Here are some points:
array([-13, -13, -23, -28, 68, -30, -25, 64])
array([-10, 0, 3, 8, 4, 14, -6, -13])
array([-13, -21, 3, -5, 35, 13, -9, -3])
array([6, -7, -9, 12, -4, 6, 3, -7])
array([18, -8, -11, 37, 5, -20, -7, -15])
array([-9, -2, -25, -28, 116, -19, -29, -4])
array([-10, -12, -23, -17, 7, -25, 7, 73])
array([-13, 23, 9, -15, 0, 4, -12, 3])
array([-2, -8, 17, -4, 11, -11, -7, 5])
array([1, -14, 7, -17, 22, -16, 13, 3])
array([-4, -16, 13, 2, 14, 2, -4, -8])
array([-25, -10, 86, -29, 48, -26, -30, -15])
array([-1, -8, 13, 42, -11, 1, -8, -29])
array([17, 6, -26, 31, -29, -29, 49, -19])
array([-8, 16, 24, 4, -1, -3, -19, -13])
array([-13, 0, -7, 9, -15, 19, 11, -4])
array([-5, 80, -21, -27, -32, -32, 17, 20])
array([1, 3, -10, 11, -12, -10, 12, 5])
array([14, -16, 28, 5, 9, -29, 4, -16])
array([0, 11, -17, 5, -21, -18, 16, 24])
Here are 10 more points, each followed by its number:
array([-9, -19, 33, -8, -9, -25, 54, -16]) 0
array([24, -4, -14, 23, -14, -9, 6, -11]) 1
array([10, -17, 14, -11, 17, -5, -6, -2]) 2
array([-11, -20, 15, -19, 39, 10, -18, 5]) 3
array([18, -16, -20, -19, 43, -9, -7, 11]) 4
array([-11, 20, 0, -9, 7, 5, -12, 1]) 5
array([-13, -13, -2, 17, -1, 22, 3, -13]) 6
array([-14, -13, -21, 54, -21, 3, 32, -20]) 7
array([3, 27, 1, -11, -21, 7, -3, -3]) 8
array([-12, -22, -3, -33, -14, -32, -26, 127]) 9
Which three of these numbered points are nearest to each point below, ignoring the 3 directions in which the first points spread most? Their numbers follow each, nearest first.
array([-4, -19, -24, 11, -24, -31, 111, -18]) > 0 7 2
array([9, 0, 9, -26, 55, -32, -3, -13]) > 4 1 2
array([-9, -20, -17, 67, -15, -2, 22, -27]) > 7 6 5
array([-5, -23, -19, 24, -5, -13, 12, 29]) > 7 3 2
array([0, -13, 27, -20, 21, -4, -16, 5]) > 2 3 4
array([5, 19, -26, -27, -11, -23, 31, 32]) > 2 4 1
array([8, 26, -1, -24, -2, 31, -25, -14]) > 8 5 3
array([0, -16, -11, 28, -1, -9, 14, -6]) > 7 1 2
array([127, -7, -21, -32, -32, -33, -32, -34]) > 4 1 2
array([-18, 13, -28, -26, 9, -30, 110, -29]) > 0 7 4
array([8, -21, -18, -22, 36, -22, -21, 61]) > 2 1 3
array([53, -18, -13, 63, -20, -29, -19, -17]) > 1 4 2
array([-13, -23, 2, 20, 12, 21, -4, -15]) > 6 3 5
array([-14, 9, -21, 14, -24, -19, 78, -23]) > 0 7 6
Now 10 new points, numbered from 0 again:
array([-21, 31, 30, -21, -23, 63, -28, -31]) 0
array([-14, 22, -22, 17, -29, -18, 37, 8]) 1
array([-9, -7, -10, 13, -17, 21, 27, -17]) 2
array([-13, -18, -1, 6, 16, 17, -6, -1]) 3
array([38, -27, 7, -23, 10, -15, -27, 37]) 4
array([-5, 4, 13, -25, 23, -22, -6, 19]) 5
array([-28, 78, 0, -22, -29, -14, 43, -28]) 6
array([-24, -13, -9, -12, 0, 45, -10, 23]) 7
array([1, 3, -18, 83, -26, -18, 1, -26]) 8
array([0, -17, -5, 3, 49, -15, -4, -11]) 9
Which three of these numbered points are nearest to each point below, ignoring the 3 directions in which the first points spread most? Their numbers follow each, nearest first.
array([14, -20, -20, 45, 28, -13, -9, -26]) > 9 8 5
array([-23, 117, 35, -29, -26, -21, -24, -29]) > 6 9 8
array([1, -18, -12, 49, -12, 4, 13, -26]) > 1 9 5
array([-7, 8, 50, -1, 22, -23, -21, -29]) > 9 5 1
array([70, -23, 5, -29, -14, -32, -15, 38]) > 4 5 9
array([11, 20, -9, 0, -21, -21, 43, -21]) > 9 5 1
array([-22, 46, -1, -23, -21, 58, -24, -13]) > 0 7 3
array([-2, 26, -16, 15, -25, -17, 20, 0]) > 9 1 5
array([-22, -5, -10, -3, -9, 42, -4, 10]) > 7 3 0
array([66, -11, -25, -31, -22, 73, -26, -23]) > 0 7 4
array([-18, 5, 25, -11, -7, 53, -22, -25]) > 0 7 3
array([10, -18, -16, 22, -7, -20, 16, 12]) > 5 9 1
array([-15, 13, 12, -3, -12, 15, -13, 3]) > 3 2 7
array([3, -17, -9, 57, 10, -12, -7, -25]) > 8 9 1
